50 stands for zero in the data rows.
Each pair is two rows. How far apart are they, by a hidden measure? 0 means very close, and 20 very far. Two or three weighted sums of its numbers give each row a place; it is the straight-line distance between the places.
array([42, 34, 40, 58, 52, 50, 37, 26, 60, 55])
array([51, 37, 46, 59, 60, 61, 55, 47, 40, 43]) 4
array([47, 58, 47, 51, 47, 54, 54, 48, 42, 45])
array([39, 37, 48, 66, 62, 64, 69, 50, 37, 33]) 9
array([42, 40, 60, 50, 49, 42, 48, 50, 51, 57])
array([43, 44, 53, 36, 51, 44, 50, 43, 50, 54]) 4
array([48, 42, 48, 44, 54, 40, 45, 44, 52, 54])
array([54, 51, 46, 41, 39, 46, 43, 57, 52, 61]) 3
array([69, 64, 38, 35, 68, 71, 41, 52, 49, 33])
array([46, 40, 52, 60, 47, 44, 46, 44, 60, 55]) 14
array([62, 43, 45, 45, 62, 46, 44, 44, 50, 48])
array([47, 63, 40, 53, 58, 54, 47, 49, 57, 44]) 7
array([41, 48, 48, 57, 36, 38, 37, 61, 57, 74])
array([41, 61, 44, 69, 61, 53, 71, 72, 25, 47]) 7
array([59, 60, 44, 41, 56, 53, 49, 53, 52, 44])
array([55, 64, 52, 34, 48, 44, 40, 50, 57, 61]) 3
array([43, 57, 46, 68, 64, 53, 66, 53, 33, 32])
array([53, 41, 42, 36, 51, 48, 56, 54, 50, 48]) 5
array([45, 68, 57, 43, 55, 55, 42, 68, 40, 41])
array([46, 64, 45, 56, 61, 47, 58, 52, 48, 45]) 3
array([56, 48, 39, 63, 48, 46, 49, 42, 50, 43])
array([49, 49, 55, 44, 42, 47, 48, 55, 47, 61]) 4
array([67, 35, 42, 59, 65, 59, 58, 42, 54, 41])
array([53, 65, 42, 62, 38, 43, 32, 59, 58, 68]) 14
array([54, 50, 46, 54, 46, 52, 44, 45, 47, 47])
array([45, 59, 44, 36, 40, 40, 47, 54, 55, 57]) 3
array([41, 36, 79, 38, 38, 42, 55, 57, 53, 59])
array([41, 59, 40, 34, 65, 45, 47, 52, 47, 56]) 10
array([41, 47, 53, 53, 41, 39, 36, 42, 57, 67])
array([45, 45, 50, 58, 40, 43, 48, 46, 56, 48]) 6
array([66, 49, 38, 43, 33, 50, 43, 35, 49, 46])
array([46, 61, 53, 57, 57, 52, 56, 54, 50, 43]) 7
array([62, 57, 42, 36, 59, 54, 67, 60, 49, 56])
array([41, 67, 45, 46, 49, 50, 51, 52, 51, 49]) 2
array([46, 58, 44, 58, 40, 51, 58, 55, 46, 50])
array([46, 67, 45, 42, 53, 58, 46, 61, 49, 51]) 7
array([50, 39, 50, 57, 62, 57, 55, 49, 45, 41])
array([46, 38, 42, 46, 68, 53, 56, 48, 49, 42]) 2
array([86, 39, 39, 63, 60, 90, 74, 55, 21, 21])
array([50, 57, 43, 63, 62, 68, 61, 52, 46, 44]) 9
array([47, 61, 44, 35, 61, 53, 58, 67, 41, 50])
array([52, 53, 55, 42, 43, 43, 52, 52, 51, 54]) 3
array([44, 46, 48, 38, 41, 45, 41, 43, 60, 65])
array([58, 54, 42, 44, 62, 57, 42, 44, 46, 42]) 7
array([57, 42, 40, 35, 53, 52, 46, 38, 52, 48])
array([50, 68, 59, 33, 62, 49, 56, 69, 45, 58]) 4
array([42, 37, 52, 44, 48, 43, 53, 45, 51, 51])
array([48, 55, 46, 40, 38, 45, 45, 57, 56, 58]) 5
array([42, 64, 56, 48, 53, 46, 57, 56, 46, 52])
array([41, 56, 50, 35, 31, 40, 50, 51, 52, 50]) 7
array([42, 55, 46, 47, 50, 42, 53, 67, 48, 66])
array([48, 38, 64, 47, 64, 42, 60, 59, 42, 49]) 9
array([46, 32, 41, 33, 68, 42, 69, 36, 26, 53])
array([46, 65, 55, 48, 46, 45, 50, 64, 53, 58]) 7
array([54, 34, 62, 37, 54, 42, 38, 33, 62, 68])
array([48, 35, 71, 66, 69, 40, 74, 66, 25, 33]) 11
array([64, 68, 37, 43, 36, 56, 50, 48, 54, 62])
array([40, 34, 57, 43, 68, 66, 73, 68, 31, 42]) 12
array([71, 38, 41, 49, 44, 71, 47, 34, 50, 35])
array([51, 34, 53, 40, 37, 46, 56, 48, 46, 47]) 9
array([45, 67, 45, 44, 56, 58, 57, 64, 43, 48])
array([42, 43, 53, 67, 68, 47, 54, 39, 59, 25]) 8
array([64, 46, 43, 64, 66, 77, 70, 62, 28, 28])
array([44, 43, 54, 46, 58, 46, 57, 48, 48, 45]) 7
array([45, 64, 78, 71, 39, 43, 55, 69, 50, 67])
array([42, 66, 38, 52, 45, 65, 54, 48, 54, 55]) 9
array([45, 53, 52, 41, 57, 42, 52, 58, 48, 52])
array([40, 59, 45, 53, 40, 41, 41, 44, 62, 69]) 8
array([42, 45, 51, 52, 60, 49, 60, 57, 43, 45])
array([39, 64, 43, 61, 45, 50, 53, 47, 51, 46]) 4
array([42, 37, 59, 60, 31, 40, 31, 41, 60, 61])
array([64, 33, 50, 65, 36, 46, 43, 37, 61, 51]) 5
array([41, 45, 44, 62, 43, 49, 48, 44, 49, 43])
array([39, 48, 62, 35, 38, 43, 53, 52, 49, 55]) 4
array([51, 42, 45, 65, 47, 51, 60, 53, 41, 43])
array([71, 47, 60, 31, 50, 42, 38, 38, 58, 55]) 17
array([57, 36, 43, 53, 45, 51, 49, 41, 46, 56])
array([45, 57, 58, 51, 37, 38, 45, 60, 49, 70]) 5
array([42, 61, 40, 45, 59, 68, 51, 50, 42, 42])
array([79, 68, 70, 38, 35, 45, 50, 63, 50, 55]) 16
array([42, 57, 52, 40, 53, 47, 51, 57, 47, 50])
array([54, 51, 47, 45, 66, 55, 59, 55, 40, 45]) 2
array([46, 67, 50, 60, 45, 44, 55, 61, 50, 58])
array([55, 46, 54, 59, 46, 42, 44, 47, 56, 60]) 3
array([68, 33, 39, 37, 40, 67, 50, 33, 53, 36])
array([72, 56, 38, 46, 52, 67, 60, 33, 44, 29]) 5
array([46, 62, 42, 65, 35, 43, 49, 58, 51, 52])
array([41, 61, 41, 53, 56, 50, 55, 59, 46, 54]) 5
array([45, 41, 41, 52, 49, 69, 53, 52, 43, 45])
array([42, 53, 44, 48, 61, 55, 51, 55, 42, 40]) 9
array([60, 63, 57, 53, 61, 44, 58, 67, 45, 53])
array([42, 43, 59, 60, 67, 45, 58, 53, 41, 43]) 6
array([41, 55, 57, 56, 52, 44, 50, 53, 53, 51])
array([42, 39, 39, 67, 62, 62, 59, 52, 39, 33]) 7
array([52, 46, 43, 47, 41, 41, 53, 49, 41, 44])
array([46, 42, 44, 43, 57, 48, 48, 43, 52, 48]) 7
array([66, 45, 42, 39, 60, 64, 51, 48, 40, 40])
array([53, 49, 49, 62, 59, 49, 59, 53, 46, 44]) 5
array([43, 59, 46, 65, 56, 42, 59, 55, 50, 39])
array([50, 53, 40, 51, 45, 49, 36, 36, 59, 56]) 5
array([56, 56, 39, 39, 66, 77, 44, 34, 60, 41])
array([63, 47, 53, 49, 48, 44, 46, 39, 46, 52]) 16
array([46, 36, 42, 68, 67, 65, 74, 54, 28, 37])
array([50, 33, 64, 68, 42, 41, 54, 36, 42, 39]) 12
array([56, 40, 44, 47, 57, 55, 58, 52, 45, 35])
array([42, 51, 56, 58, 46, 40, 41, 53, 53, 59]) 10
array([46, 42, 40, 41, 48, 51, 47, 52, 50, 52])
array([99, 71, 39, 67, 69, 88, 79, 31, 20, 19]) 18
array([69, 44, 45, 49, 42, 50, 57, 50, 45, 46])
array([49, 55, 43, 61, 56, 51, 47, 50, 47, 48]) 8
array([53, 52, 44, 38, 54, 49, 43, 51, 57, 56])
array([66, 54, 42, 62, 66, 74, 60, 67, 40, 37]) 7
array([53, 44, 47, 62, 56, 46, 51, 48, 47, 50])
array([44, 34, 44, 36, 41, 48, 54, 42, 43, 45]) 8
array([47, 61, 47, 52, 48, 45, 44, 56, 46, 54])
array([42, 55, 51, 47, 58, 43, 55, 54, 47, 50]) 4
array([42, 35, 71, 65, 54, 39, 33, 34, 49, 47])
array([47, 66, 46, 59, 42, 47, 43, 62, 46, 57]) 7
array([53, 45, 46, 52, 61, 57, 50, 49, 51, 42])
array([58, 66, 44, 47, 45, 46, 37, 48, 55, 53]) 8
array([44, 54, 47, 59, 58, 48, 53, 53, 49, 47])
array([57, 64, 39, 39, 64, 61, 63, 61, 37, 39]) 5
array([43, 42, 55, 57, 36, 43, 46, 51, 47, 54])
array([61, 63, 40, 36, 55, 67, 33, 46, 59, 49]) 15
array([80, 55, 39, 62, 57, 76, 41, 42, 60, 52])
array([41, 57, 56, 43, 52, 44, 53, 52, 47, 48]) 11
array([65, 62, 43, 37, 59, 54, 44, 59, 50, 56])
array([50, 42, 44, 36, 43, 47, 39, 51, 61, 64]) 7
array([48, 64, 57, 65, 55, 42, 43, 55, 45, 49])
array([40, 54, 48, 59, 54, 49, 52, 63, 42, 53]) 8
array([45, 41, 44, 57, 52, 45, 55, 45, 48, 45])
array([48, 46, 53, 64, 51, 39, 47, 42, 55, 61]) 5
array([51, 46, 45, 55, 49, 49, 54, 59, 51, 49])
array([49, 60, 43, 40, 59, 55, 55, 59, 43, 46]) 5
array([48, 36, 74, 34, 40, 34, 54, 43, 57, 57])
array([68, 63, 46, 37, 47, 60, 54, 61, 48, 40]) 5
array([43, 32, 93, 62, 30, 40, 27, 19, 54, 46])
array([48, 43, 49, 55, 38, 43, 49, 44, 52, 53]) 8
array([51, 52, 44, 60, 44, 54, 52, 57, 46, 47])
array([44, 52, 51, 59, 66, 47, 54, 56, 47, 49]) 4
array([44, 31, 54, 38, 43, 41, 40, 36, 72, 53])
array([43, 47, 46, 51, 51, 44, 56, 54, 49, 52]) 7
array([43, 34, 77, 45, 49, 40, 35, 38, 66, 68])
array([39, 41, 61, 66, 46, 43, 53, 55, 46, 46]) 8
array([42, 43, 48, 38, 42, 41, 61, 56, 43, 54])
array([48, 47, 41, 48, 43, 51, 47, 47, 52, 52]) 6
array([70, 37, 47, 32, 35, 46, 34, 34, 68, 57])
array([67, 67, 42, 43, 58, 73, 72, 73, 35, 47]) 13
array([41, 52, 56, 53, 43, 39, 42, 54, 60, 64])
array([42, 56, 54, 52, 45, 46, 55, 54, 52, 57]) 4
array([68, 46, 57, 68, 47, 41, 47, 51, 47, 47])
array([55, 55, 42, 55, 58, 49, 53, 53, 49, 44]) 5
array([56, 49, 48, 64, 52, 56, 58, 45, 52, 38])
array([43, 66, 42, 41, 69, 80, 68, 83, 19, 34]) 8
array([41, 40, 54, 58, 56, 42, 47, 59, 51, 61])
array([42, 35, 61, 55, 42, 52, 56, 49, 46, 45]) 9
array([51, 55, 44, 43, 37, 45, 42, 41, 55, 65])
array([88, 60, 44, 69, 31, 42, 28, 36, 75, 64]) 11
array([48, 45, 54, 41, 36, 41, 38, 48, 58, 56])
array([53, 57, 43, 58, 38, 45, 40, 47, 55, 60]) 6
array([42, 58, 87, 37, 38, 41, 55, 65, 48, 67])
array([44, 53, 47, 59, 47, 48, 48, 51, 50, 47]) 3
array([44, 56, 46, 38, 57, 49, 42, 53, 52, 55])
array([60, 70, 99, 38, 35, 44, 16, 27, 79, 91]) 13
array([48, 40, 47, 36, 51, 69, 70, 61, 32, 34])
array([55, 59, 43, 47, 54, 64, 50, 53, 50, 49]) 12
array([42, 47, 73, 38, 50, 39, 34, 48, 58, 68])
array([42, 50, 53, 41, 57, 45, 61, 60, 36, 39]) 8
array([40, 34, 58, 54, 32, 41, 59, 48, 51, 54])
array([44, 36, 38, 47, 58, 68, 70, 61, 35, 39]) 7
array([43, 49, 47, 62, 43, 40, 42, 51, 63, 65])
array([47, 49, 42, 45, 39, 51, 47, 50, 49, 49]) 7
array([44, 60, 62, 62, 57, 44, 48, 51, 48, 55])
array([39, 57, 89, 70, 36, 40, 67, 78, 82, 61]) 8
array([43, 43, 46, 47, 47, 44, 42, 48, 54, 52])
array([60, 54, 47, 33, 61, 56, 46, 51, 53, 53]) 8
array([47, 53, 46, 48, 37, 47, 52, 49, 50, 48])
array([45, 53, 57, 67, 39, 38, 48, 51, 45, 59]) 7
array([44, 42, 40, 49, 55, 57, 58, 51, 45, 42])
array([42, 56, 47, 45, 59, 55, 57, 52, 46, 43]) 5
array([47, 57, 49, 41, 56, 59, 59, 50, 47, 39])
array([49, 42, 43, 43, 55, 47, 47, 47, 54, 51]) 7
array([64, 49, 51, 60, 45, 48, 52, 54, 51, 50])
array([50, 57, 42, 59, 58, 56, 59, 53, 46, 48]) 7
array([47, 43, 41, 50, 53, 54, 54, 46, 46, 46])
array([53, 53, 41, 51, 68, 58, 75, 67, 20, 32]) 3
array([41, 56, 43, 43, 58, 52, 53, 55, 48, 52])
array([52, 32, 48, 58, 43, 47, 52, 43, 54, 46]) 6
array([53, 49, 44, 46, 56, 47, 54, 37, 47, 42])
array([43, 38, 67, 57, 51, 46, 63, 57, 43, 45]) 9
array([44, 44, 51, 49, 39, 41, 41, 45, 57, 58])
array([58, 36, 41, 54, 63, 56, 61, 49, 39, 40]) 4
array([43, 41, 44, 51, 54, 51, 50, 52, 54, 43])
array([50, 63, 44, 40, 48, 54, 52, 50, 53, 43]) 6
array([42, 37, 39, 46, 34, 58, 38, 33, 57, 57])
array([53, 61, 49, 67, 51, 52, 49, 47, 44, 56]) 6
array([54, 42, 61, 49, 57, 56, 47, 57, 51, 46])
array([41, 54, 56, 45, 55, 46, 60, 63, 43, 51]) 3
array([44, 41, 57, 35, 50, 48, 57, 57, 45, 43])
array([44, 62, 59, 39, 52, 53, 59, 59, 50, 56]) 8
array([51, 39, 60, 63, 45, 54, 58, 61, 40, 44])
array([51, 60, 53, 45, 34, 40, 47, 47, 55, 59]) 8
array([55, 48, 38, 43, 39, 54, 44, 41, 55, 48])
array([46, 34, 47, 39, 42, 48, 53, 44, 51, 37]) 7
array([37, 38, 53, 46, 58, 54, 58, 47, 49, 42])
array([61, 65, 43, 63, 47, 45, 47, 64, 47, 53]) 13
array([58, 33, 39, 33, 54, 51, 42, 40, 56, 42])
array([45, 30, 50, 55, 37, 49, 52, 38, 61, 43]) 9
array([41, 57, 57, 35, 35, 42, 48, 57, 51, 59])
array([62, 50, 38, 61, 57, 50, 42, 48, 52, 53]) 7
array([44, 38, 47, 46, 44, 45, 44, 38, 59, 50])
array([42, 45, 52, 55, 49, 47, 49, 54, 42, 59]) 8
array([50, 44, 44, 45, 52, 47, 50, 47, 54, 56])
array([56, 44, 38, 43, 61, 57, 59, 40, 54, 42]) 7
array([71, 54, 53, 37, 67, 64, 60, 55, 38, 51])
array([69, 47, 54, 53, 61, 41, 42, 49, 61, 56]) 9
array([38, 46, 52, 51, 41, 36, 46, 45, 55, 61])
array([51, 46, 43, 55, 58, 49, 53, 53, 43, 51]) 1
array([43, 47, 57, 51, 41, 45, 54, 46, 51, 53])
array([47, 43, 46, 47, 39, 49, 40, 49, 51, 54]) 4
array([50, 48, 44, 62, 54, 49, 55, 49, 46, 46])
array([44, 56, 45, 44, 35, 55, 46, 40, 62, 50]) 6
array([64, 35, 45, 52, 31, 63, 41, 26, 70, 41])
array([65, 65, 47, 33, 35, 52, 44, 58, 51, 59]) 9
array([44, 65, 57, 59, 40, 43, 44, 43, 54, 59])
array([42, 60, 41, 31, 53, 45, 63, 69, 30, 34]) 12
array([45, 64, 46, 66, 62, 58, 71, 61, 25, 29])
array([62, 55, 43, 52, 63, 70, 59, 61, 38, 33]) 4
array([41, 56, 59, 56, 62, 50, 53, 59, 44, 58])
array([50, 64, 40, 36, 30, 82, 27, 29, 69, 43]) 13
array([42, 66, 42, 34, 45, 43, 53, 56, 57, 60])
array([82, 43, 37, 34, 38, 74, 32, 32, 58, 41]) 8
array([52, 42, 47, 43, 48, 47, 46, 43, 52, 51])
array([39, 56, 55, 48, 57, 49, 60, 62, 40, 50]) 5
array([56, 67, 45, 42, 63, 72, 67, 73, 29, 33])
array([73, 35, 47, 34, 67, 66, 60, 39, 44, 29]) 10
